The rows below fall into families. The same turns and mirrors carry the whole set onto itself and the rows of a family onto each other. For each named row, which other rows are in its family? Write them in the order they are listed.
These 20 rows form 5 families of 4 rows each.
Bebi: [-2.14,0.51,0.72,1.43,-1.48,1.32,3.27,-0.92,-0.47,0.74,-0.17,1.75,0.69,-2.35,-1.26,1.45,-1.31]
Bup: [-1.55,0.28,0.07,0.54,-0.77,-0.44,1.68,1.79,-0.87,0.06,0.27,-0.24,1.79,-1.82,-1.84,1.89,-1.25]
gat: [1.26,1.98,1.66,2.60,-2.12,0.63,2.41,-1.46,0.74,1.72,0.98,1.77,2.15,-0.64,-0.23,0.04,-3.49]
gepi: [1.34,1.51,1.09,1.83,-1.04,-0.98,-0.02,0.00,0.25,0.06,1.41,0.15,3.13,0.39,-0.75,0.24,-2.74]
Zipor: [-1.31,-0.02,0.87,0.29,-2.23,-0.21,2.17,1.03,-1.14,-0.56,-0.12,0.18,1.97,-1.52,-1.63,2.57,-1.00]
Rirup: [-1.52,0.77,0.40,1.10,-1.49,0.88,4.68,-0.90,-0.21,0.48,-0.05,1.90,1.15,-1.58,-1.09,1.71,-2.54]
Fot: [-2.43,0.41,0.50,0.84,-1.72,1.28,2.94,-0.57,-0.34,0.29,-0.60,0.98,0.80,-2.13,-1.23,2.13,-2.41]
Koto: [2.20,2.01,0.88,1.63,-1.04,-0.73,0.07,-1.22,-0.41,0.31,0.71,0.53,3.44,-0.65,-1.35,0.23,-2.23]
sebe: [-2.23,-0.50,0.06,1.85,-1.86,0.26,1.61,0.67,-0.51,-0.31,0.31,0.54,0.39,-1.53,-1.63,2.02,-1.32]
vib: [1.50,2.25,1.58,2.26,-2.03,0.50,1.22,-1.92,0.60,0.94,1.01,1.11,2.71,-0.53,-1.74,-0.59,-3.18]
Rufa: [1.47,1.90,0.79,2.48,-1.81,-0.07,2.24,-1.61,0.99,1.64,0.88,1.98,2.19,-0.05,-1.90,-0.37,-3.20]
Repa: [-1.57,0.10,1.05,1.03,-0.83,-0.23,2.01,0.97,-0.62,-0.35,0.15,0.43,0.70,-1.79,-1.60,2.06,-0.16]
vopek: [1.46,2.15,1.07,2.54,-1.16,-0.67,0.04,0.64,0.09,1.29,1.26,-0.28,2.27,0.03,-2.12,0.39,-2.61]
logod: [1.39,1.09,1.53,1.52,-1.93,-1.04,-0.11,0.84,-0.01,0.83,1.62,0.09,2.95,-0.50,-1.69,0.06,-1.94]
fuz: [1.58,1.99,1.59,2.74,-0.99,-1.13,0.15,-0.13,0.92,0.71,0.89,0.24,2.94,-0.43,-1.32,0.08,-2.42]
dol: [-1.57,0.45,0.29,1.13,-2.15,0.99,3.50,-0.36,0.03,0.61,-1.12,1.44,1.45,-2.19,-0.09,2.12,-2.15]
fetu: [-2.02,-0.36,0.77,0.75,-1.23,-0.75,2.36,0.61,-0.18,-0.61,-0.24,0.65,1.37,-1.54,-1.61,2.68,-1.17]
bip: [-2.20,-0.36,0.16,2.07,-2.01,0.69,2.95,-0.47,-0.19,-0.26,0.16,1.54,0.07,-1.33,-1.27,2.01,-1.64]
Kaza: [0.92,1.86,0.83,2.15,-1.68,0.51,1.32,-2.02,0.37,0.93,1.17,1.55,3.18,-0.13,-0.60,-0.25,-3.81]
Povu: [2.13,2.44,0.94,2.18,-0.99,-0.03,1.20,-2.00,0.05,0.64,0.29,1.15,2.92,-0.69,-0.51,0.34,-2.97]

Same family as fetu: Fot, vib, fuz
Same family as logod: Bup, gat, Rirup
Same family as bip: Koto, sebe, Povu

The rows below fall into families. The same turns and mirrors carry the whole set onto itself and the rows of a family onto each other. For each named row, which other rows are in its family? Write them in the order they are listed.
These 18 rows form 3 families of 6 rows each.
Bag: [-0.29,-1.27,-3.02,-1.30,-0.28,0.31,-0.88,0.73,-2.36,3.16,1.43]
Zofu: [0.09,-2.48,-0.39,-0.49,-0.92,-0.45,-2.09,0.26,-0.87,1.70,-0.30]
Mobo: [0.00,-2.31,-0.10,-0.24,-1.52,-0.16,-1.57,0.58,-1.09,1.56,1.27]
Poka: [1.04,-2.70,-1.98,0.36,-0.04,-0.20,1.88,-1.71,-2.15,2.78,0.27]
rem: [0.18,-2.67,-3.41,-0.87,-1.54,-0.18,-1.96,-1.42,0.32,2.67,0.08]
pilo: [0.84,-1.85,-1.95,-0.97,-0.78,-2.20,1.50,-1.77,-0.84,3.67,1.09]
radav: [0.28,-2.16,-2.77,-1.12,-0.33,-0.56,-2.04,-0.06,0.53,3.11,-0.17]
Poduk: [1.00,-2.43,-2.55,-0.59,-1.16,-0.32,-1.88,-0.52,1.13,2.63,0.89]
fiv: [1.19,-0.50,-1.89,-0.54,-0.38,-1.98,0.51,-1.59,-1.13,3.15,1.97]
zusiv: [0.95,-2.10,-0.38,-0.34,-1.63,-0.38,-1.80,-0.42,-2.06,1.17,0.57]
Podi: [1.58,-1.06,-2.66,-0.12,-1.28,-2.11,1.21,-1.41,-0.54,2.79,1.10]
Bera: [0.15,-1.65,-2.08,-0.82,0.58,0.42,-1.27,1.25,-1.75,2.77,0.33]
sifin: [0.35,-2.33,-2.90,1.15,-0.75,0.31,1.74,-1.15,-1.98,2.14,0.18]
libo: [-1.24,-3.13,-1.12,-0.21,-1.57,-1.16,1.49,-1.88,-1.39,2.86,0.29]
vit: [-1.55,-2.04,-1.39,0.04,-2.41,-1.60,1.23,-1.04,-1.29,2.37,0.79]
zefo: [-0.03,-2.00,-2.83,-0.42,0.11,1.22,-0.82,1.04,-1.22,2.94,1.50]
Dekis: [-2.35,-2.24,-1.73,-0.12,-1.63,-0.93,0.41,-1.87,-0.94,2.93,1.00]
Tago: [0.80,-2.43,-2.11,1.35,-0.19,0.61,0.66,-2.27,-1.83,1.89,0.31]

Same family as Mobo: Poduk, Podi, sifin, vit, zefo
Same family as libo: Zofu, Poka, pilo, radav, Bera

The rows below fall into families. The same turns and mirrors carry the whole set onto itself and the rows of a family onto each other. For each named row, which other rows are in its family? Write them in the order they are listed.
These 30 rows form 5 families of 6 rows each.
mon: [-1.98,-0.69,-1.52,-1.30,0.40,-0.56,0.90,-0.27,-1.77,-0.55,0.00,-0.59,-0.55,-1.54,0.21,-0.75,-2.28]
gitap: [1.32,-1.16,0.66,1.42,-0.03,-0.68,0.96,0.46,-0.04,-0.94,-3.20,0.08,0.01,0.63,-0.20,-0.13,-1.47]
Nenak: [-1.13,-0.10,-0.36,0.30,-1.48,-1.68,-0.58,-0.19,0.07,-0.23,1.54,-0.10,1.14,-1.43,-0.07,-0.50,-0.48]
Fuf: [1.38,-0.88,0.55,1.63,-0.16,-0.69,0.33,0.66,0.34,-1.47,-2.77,0.27,-0.22,0.60,-0.20,-0.75,-1.25]
Guta: [-0.86,0.23,-1.82,-0.38,-1.90,0.53,-0.37,1.02,-1.24,-0.73,-0.43,0.32,-0.36,-0.26,-1.39,0.08,-0.21]
bimad: [-0.14,-1.62,1.30,-0.82,1.87,1.04,1.47,0.76,1.29,-0.87,-0.38,-1.18,0.10,-0.20,-1.01,-0.49,-1.66]
nup: [0.25,-1.41,2.05,0.08,0.58,0.61,0.73,-0.21,1.02,0.76,-0.90,0.76,0.08,-0.19,1.45,0.69,-1.12]
moz: [-1.67,-0.85,-2.03,-1.16,0.27,-0.06,0.32,0.34,-2.08,0.15,-0.53,-1.07,-0.42,-1.21,0.16,-0.95,-2.06]
lelat: [1.57,-0.86,0.54,1.60,0.27,-1.56,0.82,0.59,-0.08,-1.15,-2.68,-0.70,0.13,0.26,-0.58,-0.65,-1.49]
Tumo: [-0.17,-1.37,2.27,0.31,0.66,0.22,0.18,0.25,0.62,1.04,-0.90,0.53,-0.10,-0.53,1.67,0.31,-0.74]
Mag: [0.65,-0.84,2.03,0.59,0.49,0.58,0.80,-0.48,0.01,0.96,-0.91,0.74,0.01,-0.14,1.70,0.36,-0.82]
lebil: [-1.00,-0.57,-0.46,0.76,-1.04,-2.30,-0.19,-0.45,0.18,-0.23,0.87,-0.67,1.69,-1.66,-0.09,-1.00,-0.88]
Kem: [-0.68,-0.35,-1.64,-1.04,-1.86,0.56,-0.76,0.56,-0.92,-0.91,-0.14,0.05,0.10,0.36,-1.34,0.31,0.04]
zese: [1.56,-1.09,0.69,1.35,0.18,-0.92,0.50,0.64,-0.28,-1.05,-2.67,-0.69,0.19,1.01,-0.86,-0.67,-1.58]
gadot: [-1.88,-0.30,-1.72,-1.11,0.27,-0.93,0.36,0.15,-1.62,-0.20,-0.17,-1.11,-0.54,-1.61,0.11,-1.41,-1.83]
Suzu: [0.05,-2.17,1.15,-0.44,1.94,0.36,1.39,0.81,1.19,-1.33,-1.15,-1.27,0.18,-0.39,-1.05,-0.10,-1.94]
tul: [-0.70,-0.43,-1.54,-0.39,-1.94,1.15,-0.47,0.84,-0.34,-0.94,-0.05,0.31,0.29,-0.20,-1.59,0.54,-0.06]
ven: [-0.56,-0.02,-1.76,0.20,-2.00,0.94,0.00,0.97,-0.82,-0.81,-0.16,0.42,0.57,-0.49,-1.61,0.28,-0.15]
nevib: [-1.31,-0.59,0.00,0.48,-1.50,-2.21,-0.47,-0.27,-0.17,0.37,1.11,0.17,1.32,-1.25,-0.23,-0.17,-0.83]
feme: [-0.53,-1.85,1.32,-0.60,1.76,0.71,1.56,1.21,0.62,-1.95,-0.90,-1.29,-0.05,-0.35,-0.73,-0.15,-1.70]
Zed: [0.29,-0.61,1.73,0.00,0.24,0.58,0.92,-0.15,0.16,1.21,-1.22,0.78,-0.52,-0.01,1.87,0.50,-1.01]
ved: [-0.69,-0.38,-0.57,0.31,-0.88,-1.99,-0.24,-0.81,-0.29,-0.48,1.14,-0.39,1.45,-1.73,-0.29,-0.75,0.00]
dukik: [-1.85,-0.56,-1.74,-1.26,0.06,-0.19,0.68,-0.03,-1.88,0.23,-1.09,-0.81,-0.68,-1.16,0.64,-1.03,-1.89]
peli: [0.44,-2.01,0.90,-0.47,1.65,0.66,0.65,1.06,1.38,-1.23,-0.59,-1.51,0.11,-0.47,-0.79,0.66,-2.06]
zof: [-0.63,-0.13,-2.07,-0.24,-1.64,0.45,-0.36,0.77,-0.55,-0.79,-0.70,0.79,-0.41,-0.40,-2.09,-0.01,-0.56]
gep: [0.10,-0.66,1.67,-0.06,0.06,0.63,0.95,0.16,1.04,0.93,-1.31,0.54,-0.15,0.07,1.83,0.57,-1.69]
Puzuz: [0.07,-1.78,1.19,-0.92,1.56,0.87,1.08,0.96,1.40,-1.27,0.00,-1.22,0.05,-0.22,-1.16,0.22,-1.52]
fifop: [-1.18,-0.37,-0.51,0.44,-1.23,-1.82,-0.23,-0.33,0.25,0.24,1.20,-0.32,1.65,-1.33,0.28,-1.14,-1.27]
Subod: [1.44,-0.65,0.62,1.77,0.18,-1.00,1.23,0.74,0.09,-0.90,-3.05,-0.55,0.24,-0.25,-0.28,-0.01,-1.53]
lud: [-1.97,-0.11,-1.61,-1.60,0.02,-0.75,0.83,-0.21,-1.52,0.21,-0.86,-0.79,-0.44,-1.06,0.18,-1.61,-1.25]

Same family as mon: Fuf, Tumo, nevib, feme, zof
Same family as lebil: lelat, tul, Zed, dukik, Puzuz
Same family as fifop: bimad, moz, Mag, zese, ven

